Families of rows that turns and mirrors carry onto each other, the same ones carrying the whole set onto itself: the rest of each named row's family, in list order:
3 families of 6 rows:
Z_378: -.10; -.20; -.12; -.17; -.11; .02; -.03; -.11; .13; .38; .14; -.02; -.08; -.20; -.04; .00; -.01; -.15; -.08; .22; .08; -.11
Z_846: .06; .34; -.05; -.09; -.02; .07; .07; .03; .19; -.17; .04; .07; .34; .19; -.05; -.09; -.08; .04; .19; .05; -.04; .03
Z_190: -.19; -.15; -.12; -.25; -.19; .04; .01; -.09; .01; .31; .07; .14; -.10; -.15; .04; -.06; -.10; -.15; -.08; .20; .11; -.05
Z_905: .12; .19; -.15; .06; .00; .12; .05; -.07; .14; -.18; .09; .10; .26; .03; -.22; .03; -.18; .15; .02; .19; -.14; .10
Z_247: -.03; .16; -.02; -.05; .11; .07; .13; .24; .22; -.29; -.12; .09; .25; .16; -.02; .09; -.03; -.02; .12; .00; -.03; .06
Z_980: -.24; -.29; .10; -.15; .05; -.10; -.11; -.06; -.15; .19; -.05; .08; -.11; -.06; .06; -.14; .03; -.26; .07; .10; .05; .10
Z_293: -.21; -.17; .04; -.21; .04; -.01; .04; .15; .27; .27; -.02; -.07; -.02; -.06; .10; .06; .13; -.28; .06; .05; .15; -.13
Z_282: .11; .11; -.05; .02; .10; -.06; -.10; -.04; -.16; -.29; -.05; .06; .18; .15; -.10; -.13; -.05; .06; .14; .05; -.14; .21
Z_631: -.19; -.28; -.10; -.18; -.07; .03; .03; .02; .09; .27; .01; .06; -.15; -.20; .02; .08; -.02; -.18; -.12; .18; .10; -.07
Z_418: .21; .07; -.05; .10; .17; -.08; -.14; -.08; -.04; -.20; .03; -.11; .21; .10; -.19; -.07; .04; .06; .14; .08; -.17; .15
Z_259: -.14; -.19; .08; -.14; .00; -.11; -.16; -.21; -.13; .31; .08; .00; -.04; -.06; .00; -.23; .03; -.23; .12; .15; .03; .07
Z_463: .12; .06; -.14; .13; .12; .11; .07; .04; .22; -.21; .03; .02; .22; -.01; -.24; .17; -.10; .11; -.02; .17; -.15; .08
Z_457: .03; .10; -.13; .05; .04; .13; .11; .06; .10; -.29; -.04; .18; .20; .03; -.16; .11; -.19; .12; -.03; .14; -.13; .14
Z_939: -.12; .00; .01; -.25; -.09; -.02; -.02; -.06; .23; .39; .15; -.08; .08; -.02; .06; -.12; .08; -.23; .13; .10; .15; -.16
Z_705: .12; .20; -.03; .04; .14; .05; .05; .11; .35; -.13; .05; -.12; .32; .12; -.13; .09; .05; .00; .15; .04; -.07; -.02
Z_679: .11; -.02; -.04; .09; .22; -.07; -.09; .07; -.07; -.32; -.11; -.03; .13; .10; -.13; .02; .03; .02; .09; .03; -.16; .19
Z_500: -.27; -.03; .02; -.33; -.13; .01; .06; .07; .10; .24; -.02; .13; .00; .01; .18; -.11; .00; -.25; .09; .05; .18; -.08
Z_725: -.14; -.32; .10; -.06; .12; -.12; -.15; -.09; -.04; .28; .03; -.09; -.08; -.11; -.02; -.08; .12; -.26; .07; .13; .02; .04

Which other rows belong to the same family as Z_190? Z_378, Z_905, Z_631, Z_463, Z_457
Which other rows belong to the same family as Z_705? Z_846, Z_247, Z_293, Z_939, Z_500

Families of rows that turns and mirrors carry onto each other, the same ones carrying the whole set onto itself: the rest of each named row's family, in list order:
5 families of 3 rows:
Z_957: -.04; .10; -.15; .15; .03; .17; .29; -.11; .29; -.23; -.13
Z_7: .01; .12; .05; .34; .33; .13; -.07; -.16; .04; .10; .11
Z_808: .14; -.23; -.08; .07; .19; .01; .15; .24; .06; -.06; .22
Z_314: -.01; .15; .10; .30; .35; .19; -.03; -.16; .12; .10; .10
Z_677: .07; -.26; -.08; .04; .25; .05; .10; .29; .10; -.01; .04
Z_53: -.05; .11; -.12; .08; .08; .20; .29; -.01; .29; -.28; -.13
Z_702: -.03; .06; -.19; .14; .10; .20; .31; -.09; .33; -.14; -.17
Z_273: -.05; .09; -.09; .13; -.06; .14; .36; -.02; .24; -.17; -.10
Z_493: .06; .14; .00; .29; .35; .12; .02; -.21; .00; .04; .20
Z_369: -.03; .20; .10; .31; .26; .11; .00; -.16; -.02; .08; .05
Z_409: .03; .11; -.19; .11; .06; .15; .35; -.12; .24; -.26; -.01
Z_540: .08; -.26; -.04; .09; .15; .03; .10; .30; .11; -.05; .11
Z_588: .00; .12; -.03; .35; .39; .17; -.03; -.11; .03; .14; .04
Z_80: .08; -.23; .08; .05; .13; .00; .10; .26; .05; .03; .12
Z_187: .06; -.20; -.01; .14; .20; .08; .11; .36; .11; -.02; .16

Which other rows belong to the same family as Z_314? Z_53, Z_187
Which other rows belong to the same family as Z_7? Z_957, Z_540
Which other rows belong to the same family as Z_80? Z_273, Z_369
Which other rows belong to the same family as Z_808? Z_493, Z_409

Families of rows that turns and mirrors carry onto each other, the same ones carrying the whole set onto itself: the rest of each named row's family, in list order:
4 families of 8 rows:
Z_498: -.09; -.16; -.25; -.06; -.09; .11; .06; .10; -.02; -.17; .24; -.07; .18; -.03; .06; -.13; -.29; -.05; .11; .08
Z_341: -.06; .33; .06; .07; -.05; .04; -.06; -.03; .05; -.11; -.13; -.01; -.09; .12; -.19; -.05; .25; .05; -.13; -.04
Z_424: -.04; .16; -.19; -.10; -.06; .04; .09; -.41; .04; -.13; .15; -.09; .10; .00; -.13; .03; -.08; .04; -.03; -.03
Z_997: -.02; .06; -.29; -.08; -.12; .10; -.09; .16; .15; -.26; .22; -.09; .07; .05; -.17; -.13; -.04; -.09; -.06; .13
Z_218: .03; -.13; -.22; .12; -.22; .05; -.07; .22; -.13; -.15; .18; -.12; .01; -.06; -.11; -.24; -.16; -.14; .06; .04
Z_178: -.21; -.09; .11; .16; -.01; .12; .08; .32; -.17; -.10; -.13; .07; .06; .03; .20; -.10; -.04; .00; .11; .07
Z_542: .09; .15; .16; .08; .15; -.05; -.06; -.17; .12; .09; -.16; -.01; .01; .09; .01; .17; .25; .05; -.03; .16
Z_420: -.01; .13; .12; .27; -.15; -.01; -.03; .03; -.22; .00; -.19; -.03; -.15; .02; -.13; -.16; .13; .00; -.01; -.14
Z_871: -.14; .18; .01; .01; .00; .00; .18; -.39; -.01; -.11; -.03; -.02; .06; .08; -.14; .04; .17; .04; -.08; .01
Z_376: .02; .06; -.05; .11; -.13; .17; -.19; .42; -.09; -.12; -.02; .00; -.07; -.03; .04; -.16; -.09; .01; .06; .00
Z_901: .08; .23; -.27; -.03; -.16; .03; -.14; -.14; .06; -.14; .14; -.12; -.05; -.03; -.23; -.07; -.09; -.03; -.05; -.09
Z_559: .05; -.16; -.24; -.16; -.04; -.16; .13; -.34; .01; .03; .15; -.16; .07; -.05; -.10; -.06; -.06; .02; -.04; .05
Z_192: .10; -.02; .19; .27; .07; -.13; -.06; -.07; -.13; .18; -.25; -.01; -.07; -.03; .08; .08; .09; -.04; .09; .05
Z_688: -.05; .13; -.11; .08; -.13; -.08; .07; -.23; .02; -.13; .06; -.11; -.02; .09; -.33; -.14; .18; -.10; -.13; .01
Z_129: .09; -.01; -.30; -.29; .03; .01; -.10; .00; .13; -.01; .12; -.07; .05; -.10; .11; .02; -.25; .13; .02; .01
Z_278: -.04; .09; -.07; -.23; .10; -.05; .09; -.24; .18; -.02; -.02; -.03; .06; .07; -.05; .08; .22; .14; -.15; .15
Z_297: .06; .12; .06; -.02; .04; -.09; .02; -.29; -.12; .14; -.21; -.01; -.11; -.09; .04; .08; .11; .18; -.03; -.08
Z_300: -.19; .02; .20; .24; -.01; .03; .13; .05; -.26; -.02; -.24; .07; -.02; .01; .11; -.06; .09; .03; .08; -.04
Z_237: -.07; -.03; .09; -.03; .11; .02; -.03; .30; -.06; .03; -.25; .10; -.05; -.05; .26; .03; .08; .13; .02; .10
Z_569: -.16; .23; .17; .12; .03; .05; .11; -.19; -.11; -.05; -.23; .06; -.02; .05; .01; .06; .18; .10; -.02; -.05
Z_61: -.02; -.20; .15; .23; .10; -.12; .00; .24; -.02; .07; -.17; .01; .04; .06; .13; .00; .10; -.13; .09; .23
Z_892: -.11; -.18; .15; .10; .04; -.14; .20; -.04; -.17; .07; -.22; .01; -.02; .00; .05; -.05; .27; .03; -.04; .14
Z_334: -.09; -.31; -.21; -.16; .03; -.04; .08; .25; .08; -.08; .11; -.05; .14; .00; .13; -.11; -.09; -.03; .02; .23
Z_943: .08; -.10; -.01; .08; .09; -.04; -.18; .34; .07; .08; -.08; .00; .03; -.01; .23; .02; -.19; -.06; .16; .11
Z_673: .10; -.12; -.19; -.12; .08; -.05; -.07; .03; .29; .00; .22; -.13; .19; .12; .00; -.01; -.14; -.05; .03; .22
Z_986: .12; -.29; -.15; .06; .00; -.12; -.07; .12; .05; .08; .13; -.13; .11; .00; .08; -.10; -.29; -.14; .16; .10
Z_347: -.11; -.04; .10; .23; -.11; .06; .02; .34; -.13; -.12; -.10; .00; -.04; .10; -.06; -.22; .19; -.05; -.02; .09
Z_605: .13; -.04; .02; .06; .05; -.15; .05; -.39; .10; .09; .06; -.14; .09; .10; -.14; .05; .15; -.04; -.03; .16
Z_58: .01; -.28; -.08; .04; -.03; -.08; .01; .20; -.22; .08; -.08; -.02; -.03; -.17; .21; -.10; -.20; .01; .14; .00
Z_2: -.06; .05; -.29; -.18; -.05; .12; .03; -.13; .12; -.20; .26; -.09; .18; .01; -.04; -.01; -.20; .01; .02; .07
Z_656: -.10; -.11; -.09; .05; -.06; .16; -.01; .31; -.13; -.12; .05; .02; .09; -.05; .20; -.11; -.28; .01; .17; .01
Z_841: .23; .06; -.14; -.08; .04; -.06; -.13; -.29; .19; .10; .15; -.15; .08; .03; -.05; .07; -.14; .03; .03; .04

Which other rows belong to the same family as Z_841? Z_542, Z_192, Z_61, Z_943, Z_673, Z_986, Z_605
Which other rows belong to the same family as Z_892? Z_559, Z_129, Z_278, Z_297, Z_237, Z_334, Z_58

Families of rows that turns and mirrors carry onto each other, the same ones carrying the whole set onto itself: the rest of each named row's family, in list order:
5 families of 3 rows:
Z_827: .13; .24; .05; -.02; .12; .08; .01; -.23; -.17; -.38
Z_363: .08; .18; .08; .04; -.21; -.22; .19; -.12; .02; .08
Z_163: .08; .10; .17; -.14; -.25; -.13; .35; -.22; -.03; -.15
Z_793: -.07; .16; -.19; .08; -.04; -.10; -.02; -.21; -.32; .09
Z_947: -.06; .22; .03; -.20; -.03; -.02; -.02; -.13; .03; -.41
Z_323: -.06; .02; .10; .10; -.20; -.24; .22; -.24; .02; -.22
Z_818: .13; .03; .07; .06; -.11; -.16; .22; -.25; .01; .09
Z_330: -.02; .11; -.03; -.20; .08; .01; .05; -.26; .06; -.35
Z_752: -.02; .13; .04; .07; -.11; .10; -.16; -.12; -.41; -.05
Z_768: .10; .21; .24; -.02; -.16; -.27; .24; -.09; -.05; -.09
Z_209: -.03; -.04; -.01; .04; -.03; .12; -.11; -.24; -.36; -.05
Z_4: .07; .24; .01; -.31; .01; .13; .07; -.23; -.25; -.30
Z_148: -.06; .08; -.05; -.10; -.23; -.01; .10; -.22; -.43; .10
Z_66: -.12; .11; .07; .01; -.17; -.11; -.07; -.10; -.46; .01
Z_318: -.04; .32; .04; -.26; .07; -.06; -.04; -.10; -.18; -.34

Which other rows belong to the same family as Z_947? Z_363, Z_752
Which other rows belong to the same family as Z_163? Z_4, Z_148
Which other rows belong to the same family as Z_818? Z_330, Z_209
Which other rows belong to the same family as Z_793? Z_827, Z_323

